| 106 | 108 | 119 | 106 |  97 | 128 | 102 |  76 |  87 | = fugim
|  98 | 109 |  97 | 106 |  95 | 110 |  94 | 103 | 102 | = pime
|  92 | 109 | 102 | 103 |  95 | 104 | 105 | 100 |  98 | = niru
|  93 | 120 | 161 |  89 |  65 |  99 |  97 | 150 | 107 | = Gege
|  88 | 145 |  98 |  97 |  97 | 109 | 132 |  50 | 123 | = befor
| 132 | 141 |  37 | 107 |  96 |  93 |  14 | 139 |  30 | = pilut
|  60 | 115 | 169 |  83 |  52 | 104 | 125 |  81 | 151 | = Gav
| 107 | 102 |  98 | 101 | 110 | 107 |  96 | 104 | 110 | = dugir
| 110 | 123 |  77 |  87 | 133 |  96 | 103 |  83 |  87 | = Tage
|  99 |  99 |  99 |  86 |  34 | 124 |  86 |  86 |  86 | = gutep
again befor: 
| 97 |
howmany gutep: | 86 |
4
again Tage: 
| 87 |
succ: | 81 |
| 151 |
q: |  93 | 120 | 161 |  89 |  65 |  99 |  97 | 150 | 107 |
Gege
succ: | 150 |
| 107 |
howmany dugir: | 96 |
1

| 151 | 104 |  76 |  74 | 101 | 111 | 121 |  68 | 107 | 158 |  70 |  57 |  63 |  89 | = Ninap
|  67 |  70 | 141 | 141 | 180 |  65 |  48 | 136 | 144 |  83 | 129 | 144 | 155 | 178 | = noki
| 151 | 104 |  76 |  74 | 101 | 125 | 121 |  68 | 107 |  23 | 120 | 180 | 159 | 112 | = vupu
|  84 | 141 | 185 | 184 | 185 | 128 | 110 | 190 | 192 |  23 | 115 | 178 | 164 | 134 | = doz
| 126 | 207 | 167 | 165 |  40 | 196 | 199 | 180 | 174 |  27 |  93 | 161 | 124 |  52 | = kal
| 101 |  32 |  61 |  62 | 171 |  42 |  45 |  47 |  73 | 178 | 108 |  64 |  93 | 156 | = vare
| 126 | 207 | 167 | 165 |  40 | 196 | 199 | 180 | 149 |  27 |  93 | 161 | 124 |  52 | = Zos
| 126 | 207 | 167 | 165 |  40 | 196 | 199 | 180 | 174 |  27 |  56 |  77 |  67 |  67 | = dafuf
|  72 | 134 | 113 | 116 |  82 | 131 | 144 | 124 | 191 |  74 | 149 | 154 | 141 |  96 | = Dizur
| 150 | 113 |  81 |  78 |  94 | 119 | 129 |  75 | 109 | 149 |  71 |  63 |  65 |  84 | = kegif
|  78 |  63 | 131 | 131 | 182 |  61 |  44 | 123 | 141 |  99 | 119 | 127 | 142 | 176 | = Tefu
succ: | 155 |
| 178 |
howmany doz: | 190 |
1

|  98 | 122 | 175 | 120 | 121 | 144 | : Tebe
|  54 |  41 |  21 |  61 |  40 | 106 | : rafis
| 185 | 184 | 128 | 135 | 181 |  49 | : gigo
| 90 | 81 | 96 | 37 | 61 | 29 | : Dapap
howmany gigo: | 184 |
1
succ: | 81 |
| 96 |

| 108 | 130 |  99 | 126 | 116 | 116 | 146 | 110 | 101 | 110 | 145 | 131 |  98 | 151 | 109 | 111 | 111 | 102 | 129 | 153 | 149 | 154 | 116 |  72 |  87 | 134 | 101 | 132 | 141 | 101 | 132 | 156 | 139 | 139 |  82 |  91 |  69 | 119 | 151 | 147 | 137 | 105 | 139 |  69 |  84 | 122 |  63 |  93 |  99 | 148 | 137 | 116 | 138 |  91 |  mis
|  86 | 114 |  91 |  92 |  93 |  77 | 141 |  96 |  87 |  65 | 122 |  97 | 139 | 122 | 100 | 109 | 122 | 165 |  69 | 105 | 100 | 138 | 123 | 104 | 132 | 109 | 141 | 160 | 136 |  64 |  97 | 140 | 114 |  85 | 128 |  98 |  50 | 167 | 118 | 162 | 143 |  81 | 172 |  93 | 109 | 130 |  68 | 153 | 166 | 107 | 134 | 121 | 150 |  78 |  ligi
| 103 | 120 |  92 | 119 |  85 |  97 | 111 |  92 | 107 | 108 | 109 | 128 |  64 | 147 | 105 |  96 |  99 |  57 | 144 |  99 | 120 | 140 | 104 |  54 |  54 | 123 | 128 | 101 | 128 |  89 | 124 | 141 |  81 | 122 |  51 |  97 |  77 |  76 | 110 | 112 | 116 |  80 |  89 |  57 |  52 |  82 |  58 |  50 |  51 |  92 | 117 | 106 | 111 |  69 |  ris
| 114 | 114 |  73 | 126 |  70 | 100 | 112 | 110 | 102 | 127 | 118 | 126 |  49 | 114 |  87 | 103 | 114 |  46 | 138 | 135 | 137 | 107 |  95 |  57 |  67 | 121 |  95 |  80 | 101 | 102 | 128 | 112 |  66 | 118 |  47 |  77 |  88 |  67 | 129 |  96 |  85 | 113 |  85 |  68 |  79 | 101 |  75 |  45 |  41 | 130 |  81 |  92 |  77 | 102 |  Fifef
| 126 |  88 | 145 | 115 | 141 | 134 |  77 | 125 | 118 | 162 |  89 | 101 | 109 |  84 | 121 | 102 | 125 |  84 | 124 | 150 | 125 |  74 |  87 | 128 |  99 |  92 |  82 |  70 |  78 | 166 | 107 |  68 | 120 | 113 | 113 | 134 | 184 |  71 | 111 |  61 |  87 | 166 |  63 | 134 | 126 | 100 | 166 |  92 |  86 | 152 | 103 |  91 |  88 | 167 |  fiton
q: |  86 | 114 |  91 |  92 |  93 |  77 | 141 |  96 |  87 |  65 | 122 |  97 | 139 | 122 | 100 | 109 | 122 | 165 |  69 | 105 | 100 | 138 | 123 | 104 | 132 | 109 | 141 | 160 | 136 |  64 |  97 | 140 | 114 |  85 | 128 |  98 |  50 | 167 | 118 | 162 | 143 |  81 | 172 |  93 | 109 | 130 |  68 | 153 | 166 | 107 | 134 | 121 | 150 |  78 |
ligi
q: | 126 |  88 | 145 | 115 | 141 | 134 |  77 | 125 | 118 | 162 |  89 | 101 | 109 |  84 | 121 | 102 | 125 |  84 | 124 | 150 | 125 |  74 |  87 | 128 |  99 |  92 |  82 |  70 |  78 | 166 | 107 |  68 | 120 | 113 | 113 | 134 | 184 |  71 | 111 |  61 |  87 | 166 |  63 | 134 | 126 | 100 | 166 |  92 |  86 | 152 | 103 |  91 |  88 | 167 |
fiton
howmany mis: | 101 |
3
q: | 114 | 114 |  73 | 126 |  70 | 100 | 112 | 110 | 102 | 127 | 118 | 126 |  49 | 114 |  87 | 103 | 114 |  46 | 138 | 135 | 137 | 107 |  95 |  57 |  67 | 121 |  95 |  80 | 101 | 102 | 128 | 112 |  66 | 118 |  47 |  77 |  88 |  67 | 129 |  96 |  85 | 113 |  85 |  68 |  79 | 101 |  75 |  45 |  41 | 130 |  81 |  92 |  77 | 102 |
Fifef

|  76 |  87 | 105 | 107 |  87 | 109 | 102 |  89 |  sel
| 165 | 123 | 130 | 112 |  84 |  69 |  81 | 107 |  ruv
|  89 |  83 | 112 |  89 | 112 | 112 | 113 |  84 |  savo
| 149 | 101 | 126 | 122 |  94 |  73 |  81 | 111 |  vel
|  88 | 111 |  84 | 122 |  84 | 111 |  84 | 111 |  vedum
howmany savo: | 112 |
3
succ: | 83 |
| 112 |
howmany vedum: | 110 |
0
succ: | 165 |
| 123 |

|  72 |  71 | 157 | 116 | 100 | 100 | 140 | 103 | -> pefiz
| 150 | 150 | 155 |  47 | 155 | 150 | 130 |  80 | -> tem
| 112 | 154 |  42 | 136 | 112 | 119 |  22 |  42 | -> tet
|  94 |  88 |   9 |  64 |  60 |  89 | 130 |  92 | -> Riz
| 180 | 151 | 113 |  47 | 155 | 158 | 116 | 121 | -> sesal
succ: | 60 |
| 89 |
q: |  72 |  71 | 157 | 116 | 100 | 100 | 140 | 103 |
pefiz
howmany tet: | 42 |
2
howmany tem: | 155 |
2

|  49 |  26 |  26 |  91 |  91 |  89 |  93 |  89 |  26 | 103 |  26 |  89 |  89 | 151 | 144 |  Fis
|  70 |  40 |  60 |  70 |  77 |  80 | 114 |  71 |  80 |  81 |  43 | 111 | 150 | 128 | 128 |  ser
|  82 | 131 |  75 | 152 | 158 | 159 | 209 |  86 |  75 | 153 | 153 | 127 |  86 | 122 | 137 |  pibi
|  49 |  26 |  44 |  91 |  91 | 143 |  93 |  89 | 101 | 103 |  41 |  78 |  27 | 151 | 105 |  lonu
|  49 |  26 |  44 |  91 |  91 |  97 |  93 |  89 | 101 | 103 |  41 |  78 | 167 | 151 | 105 |  mapem
|  96 | 123 |  89 |  53 | 126 | 126 | 182 |  53 |  43 | 109 | 134 | 124 |  77 |  88 | 117 |  Vaz
howmany Fis: | 26 |
4
succ: | 111 |
| 150 |
again lonu: 
| 91 |
q: |  82 | 131 |  75 | 152 | 158 | 159 | 209 |  86 |  75 | 153 | 153 | 127 |  86 | 122 | 137 |
pibi

| 110 | 123 |  25 | 103 | 125 |  75 |  57 |  80 | 117 |  52 | 108 |  31 |  75 | : lezi
|  90 |  77 | 107 | 100 |  77 | 106 |  56 |  75 |  77 |  83 | 100 | 107 |  59 | : nasi
|  71 | 123 |  98 | 115 |  91 | 137 |  91 |  71 |  82 |  41 | 120 |  80 | 130 | : fovul
howmany nasi: | 107 |
2
succ: | 82 |
| 41 |
again lezi: 
| 75 |
howmany fovul: | 91 |
2
succ: | 98 |
| 115 |
succ: | 56 |
| 75 |
q: | 110 | 123 |  25 | 103 | 125 |  75 |  57 |  80 | 117 |  52 | 108 |  31 |  75 |
lezi

|  29 | 119 |  29 |  82 | 156 |  29 | 125 | 204 | 112 | 199 | : kevi
|  18 |  98 |  93 | 151 |  70 | 113 |  82 | 112 |  84 |  69 | : Pefis
|  18 |  98 |  70 |  82 |  83 | 113 |  82 | 112 |  70 | 111 | : tasu
succ: | 156 |
| 29 |
howmany tasu: | 83 |
1
succ: | 93 |
| 151 |
again kevi: 
| 29 |
howmany kevi: | 29 |
3
succ: | 119 |
| 29 |

